rotation ticks, each row followed by its count of ticks
The counts run from 0 to 835.
[-22 -17  44  17   9 -15  23   1  80 -10  -9   4  21 -25 -15 -13 -14  35
  12   8 -25  -1 -22 -13  17  15   5 -11  43   0   4   8 -28  12 -37  23
 -28 -32   3  55 -11  -3  36  12  61   0 -39]  547
[-17 -14  42   3  -7  39   9 -45 -15  12 -33  23  39  10  50  24   8  26
 -30  22 -54  46   0  20  -3 -46 -14  13   3 -15 -29  41  -2 -18 -17 -15
 -17 -25  17  -7 -34   3  31   0 -12   1   0]  227
[ 37  -4  22 -39 -34   3   9 -21  29 -10 -16 -30   9   7  24 -25 -12   5
  21  -5 -31 -14 -25 -16   5  43 -12 -39 -10   2 -36   6   0 -33 -14 -20
 -14  24  60 -66 -12 -33  12  31 -20 -37  18]  173
[ 33 -32   0  -2 -14   5 -47  20 -47  10 -27 -41  13 -23  13 -54  10  -9
 -14  31 -33  23 -22  21   6 -12  49  32   7   8 -15 -46  35 -32  40  -6
  19 -35  46   4   1  -6  10   9 -33  28  10]  704
[-18  -3 -11   8  -6  30  -5 -74  30 -34  20 -12  17  27   5  38  12  31
 -20  -9  27  87  15  46 -29  18 -55  12 -19   4  34  25 -40 -20 -10 -53
  13   9  22   0  -8   3 -19  -2 -16   0 -14]  161
[-29  15   6  21  -7   1   5   7   4 -24 -12  28  17  22   1 -22   3  24
  -8  30 -15   1 -74  15  17  -3 -32  -5  73  25   6   9  -9 -20 -22  21
  10 -23  12  41  -9  16  -2 -33 -24  11 -15]  385
[-33 -21   7  31  -6  47   4  -5 -27 -39  18  63 -19  14 -19  14 -53  40
  19  36 -26 -35 -59  17  -4  -5 -27 -27  -5  42 -23  -6  34   4 -39 -30
  -5  -7  26 -33  20  30   7 -46 -10 -42 -19]  515
[-35  22  -9 -16 -34 -25  -8 -16 -13 -54 -32  65 -21  26  -4  20 -17  11
   0 -14  20  38 -21  37 -33 -12 -44   1  47  27 -30   6 -26 -14 -23  -4
 -23  24  -7  37  -4   3   0 -23 -18 -32 -18]  560
[-14  -8 -14 -12   3  -8  -7 -37  36  11 -21  10 -34   7   2  22 -25  41
   5 -46  10  44  43   4 -18  -7   6 -16 -13   4 -11  57 -38  -4 -15  -1
 -44  22 -23  27 -14  10  15  38  46 -53 -16]  722
[-23 -26 -39  30   7 -27 -32 -21  -2 -33  58 -43 -16 -20 -52 -19  -5  15
  67   6  38 -12 -20   6 -31  13  10 -26 -16  49  16 -15   3   6  13 -23
  31  14   0 -11  42  15 -30 -12 -15   2  -7]  362
[-14 -12  -2  23  19  36  55 -28  24 -42   4 -16  82 -37   3  12  -6  45
 -29   1   0 -16  30  22  -9 -24  19 -16 -12  51  -5  -4   6  -5 -30 -46
  23 -25 -27 -20  10   3  32  12 -41  55  -1]  716
[  9 -35   0 -12   5  15 -18 -18  36  -9   9 -76   0 -20  -7   3  34   5
   8 -55  30   3  63  -8  11  -8  30  -8 -37   6   2  16 -21 -15  12 -34
   1  -6 -26 -15  -1 -21   2  50 -15  51   7]  650
[ 49 -37 -12 -34 -13  32 -18   5  -1  -9  -5 -32 -21 -73   4 -15  11  21
 -13  28  10  34   2   6  25   4  14  30 -16 -27 -33 -14  38  -4  60  46
 -10   5 -18  16  -7 -41  -6 -28  -9 -15 -11]  659
[ 19  14  -4 -55  -4  19   6 -14 -19 -29 -11  14 -36  22 -14 -12   5  -5
   1   9   2  -4  15  27 -19   7 -29   1  -5  27 -60  22  -5  -1  23 -26
  -3  59   3 -61  46   0 -21 -25 -58 -56  13]  486
[-32 -54 -13  16 -61 -14 -32   6  57 -18   7 -11 -12 -11  -7 -31  -1  24
  11   1 -19   5  23   4  -4  53  50  20 -26   5   8 -39   0 -30  59  46
 -20 -43  -4  29  42  14 -18  23 -22  22   3]  371
[ 12 -21  21  -1  -5  28 -24   4   0 -25  -4  13 -13  35  62 -28   9  27
 -18  22 -56  -2 -68  10  18  22 -52  -4  39  20  13  12  -7   0 -53   0
  13 -18  38  13  -4   6  -6 -38 -11 -11  12]  181
[  9 -48  45  -2  18  29 -20 -25 -17  20 -16  -5  46 -17  56 -14  22  11
 -36   9 -83   7   3  15  28 -32  29  40   0   9 -21  19  -7  18   8 -11
 -11 -38 -24  -1 -17  -4  19   6 -37  38  -4]  628
[ 31  33 -17 -57 -22  -4 -20 -24  18  -7 -22 -12 -20  24   8 -45   5  43
  -4 -24   5  46  21  29 -44  10  17  -8  -8  28 -30 -11 -14 -36  45  -7
  27  51 -10 -27  45  -1 -25 -14 -38  -2  29]  487
[ 13   2  -9  10  20  12  42  -4  21   3 -22   1  27 -63  -9   8  -1  51
   2  24 -14  59   0   7 -18 -21  -8  -8  15   1 -22   8  -2   8   0  16
 -42   6 -17  30 -27 -30  40 -31  36 -19 -53]  388
[  3   5  -1 -24 -12  39  30 -66  59  15  28 -29   5  10   0  30  -6  27
  36   5  -8  21  30   2 -44  20 -13 -23 -55 -22   0  28 -30 -22  11 -20
 -30  32  12 -57   3 -25  -5   3   2 -26   5]  44
[-46 -43  -7  17  11  13   2 -20  84 -43  24  -3  -6   5 -23  27 -24  24
   3 -29  43  28  28 -11  -5  28 -19 -23 -27  -2  33  39 -24  24 -31  -7
 -20   9 -14  51   9  31  -4  34  36  13 -23]  321
[ 12 -30  35  -5 -11 -17 -25  16  29 -14  23   9  17 -15  37  -3  30 -16
  43 -56 -24 -47 -30   0  27  45  23   7  28  11  21 -11 -36   0  18  44
 -31 -13 -24  27  -2 -22   3  45 -23  -7  13]  823
[-35  27  36  -5 -13   5 -28 -19  34 -54  15  -4 -30  48   4 -26  25  -3
  -4 -33   4 -53 -12  26  -1   0 -30 -18  37  21  -6   0 -30  -5 -16 -33
  39  14 -19  -2  18  24 -30  21 -61  -2  32]  728
[ 41  -7  -8 -13  12  11   4  11 -52  41   3 -14   6 -18  32 -12  -7  -8
  22  18 -22   2 -28  35  -8 -45 -23 -25  37  14 -43  34   8  -7   3 -20
  11  24  58 -62 -61 -21  11 -20  -6 -35 -16]  507
[-17 -36 -19  -4 -15 -20 -46   9 -23 -22 -44  -3 -14  16  19 -50   8  22
 -18 -30  -9 -26  47  31 -43 -45  57 -30 -10  31 -56  26  -5 -15  -1 -29
   9  -8  31 -27  13  47  20  -2 -37  13  36]  800
[ 38  21   6 -14 -28 -18  28  29 -30  18 -37  33  49  -6 -10 -23 -24 -20
  13  13 -41   2 -33  16 -15 -27  12   6  35  45 -61 -21  25 -34  21  12
 -35  -3  18 -45 -18  -2  40  13 -45 -20 -12]  143
[ 13 -34 -27  40  -7  -7 -11  14 -13 -29  15  58  41 -17  38   1  52   1
   7 -22  -5 -18  -3  25  34  -9  -8   2  52  61  -7  25 -39   2   9  35
 -69 -16 -43   6   1  14   8 -18 -25  21  -2]  510
[-21  27  53   9   4  22  18 -24  30  13  16 -80  -9   8 -12 -21  -1  34
   2  27 -15  14  -8 -22  13  -4  20   1   2 -60  31 -34  24 -15   3 -33
  46   3  17  -1   8  -3  -3  39  24  17   4]  374
[-14 -18 -40  -1   4  -9 -67   5 -51  32 -16  13 -16 -36  19 -10 -20  11
  18  14  13  21  12  20 -12 -70  15  -7 -13  -4 -28  37  34   5  30  14
  -1  -1  26   7 -20  28   3 -30  23  -9 -16]  755
[ -5 -29  21  33  45  31  22   4 -12 -23  42 -20  57 -37  45   0  23   7
   2  -1 -19 -13 -37  27  42  -8  -2  31  30  31  -4 -26  -4  13 -34  35
 -35  -3 -45 -14  -5  16  13 -27  10  16 -10]  264
[ 20 -54  12  22 -37  31 -35  -5 -14 -11  22 -29  13  -9 -21 -14   1 -43
  24  -1  -5 -19   8   4   4  20  38   2 -45  11  -3 -17  21 -21  38  14
  18  -4  23 -76  20  14 -21  64 -46  -4  34]  48
[-18  22  71  -9  32  15  48 -20   8 -19 -10 -15  19  23  14  -3 -33  41
  -6  18 -52  23 -17   3  14 -21 -13  -7  45 -10 -13  16 -26   6 -53 -13
 -34 -17  -2  17 -37   6  23  20  57 -14 -32]  548
[-32 -10  44  18 -26  -5 -12 -27  58  20  13 -25  26  24  28  -3  19  66
  11  32 -23  17 -23   0  -9  41 -16 -11  -1 -32  51  -3  -8 -12 -17  -8
  50 -56   5  13 -23 -30  -4  20 -25  28   5]  299
[-41  -9   3  34  32   0 -27  -4 -34 -23  -1   8  -4 -49 -13 -14 -31   8
 -36  34  22  17 -32  19  16 -39 -13  11  47   8  -1 -12  15  43   3  22
  31 -26 -31  43 -29  28   2 -15  14  21 -57]  309
[-12 -13  43  18  14   9 -24   5  36   9  33 -63  -6 -16 -39 -26 -30 -11
  23  41   7 -18  13 -22  14  21  10 -35  -5 -23   4 -23  25   4  19   7
  70 -10  10 -45  20  -9 -17  32  -2  21 -17]  696
[ -2  24  34 -28  52  56  26 -22  37 -41  11 -32 -44   5 -20  -6  -4  -1
 -26  23  14  14 -20  -4  54  -6 -44  18  60 -25  -9   9  -5  26  -6   2
  20  34 -28  18   6 -17 -26  12  20 -20  -7]  9
[  1  -5  33  -6  -7  24  54  -1  11  -6 -19   7  10 -28  -7  14  -9   2
  14  43  -1  -9 -33 -23  34 -25 -35 -13  44 -29 -13  27  14  12 -20  -2
 -23 -12   3  20 -73 -61  22  39  16 -36 -39]  301
[ 10 -46   9  -7 -13  28  -1 -30 -12   8 -19  -9  30 -29  26   4   1  30
 -28  20 -17  41  32  18  -4 -59  34  26 -27 -11 -28  35  13  -4  -2 -32
  -9 -29  21   0 -38 -24  42 -15  16  16 -39]  228
[  8  -8  23 -20  27  38  35  -6  88 -15 -11  -8   6 -36   1  11   7  26
  -4   5   6  -7   7 -36  26  24 -40 -35  44 -45   3  11   6 -10 -14  53
 -30  -5  -6  38 -39 -31  16  30  25  -4 -26]  96
[-33 -12 -12  18  -1 -29 -45  -4  18  11  -6 -18  24  10  22 -27  46  37
 -26 -26  -5   3  40  24 -26 -36  27  -8  37  16  -2  26 -35 -12  16  -9
  32 -19 -27   8 -21  20  11  15 -38  75   8]  554
[  7  -3  13 -16  22  -2  -2  22 -36  17 -36  15  -5 -52  11 -24 -13   6
  17 -16  -9 -25  28 -22  -2 -53  36  -6  36   2 -49 -10  53   1   6  48
 -36   7 -19  12 -34   4  29  24  17 -11  -6]  25
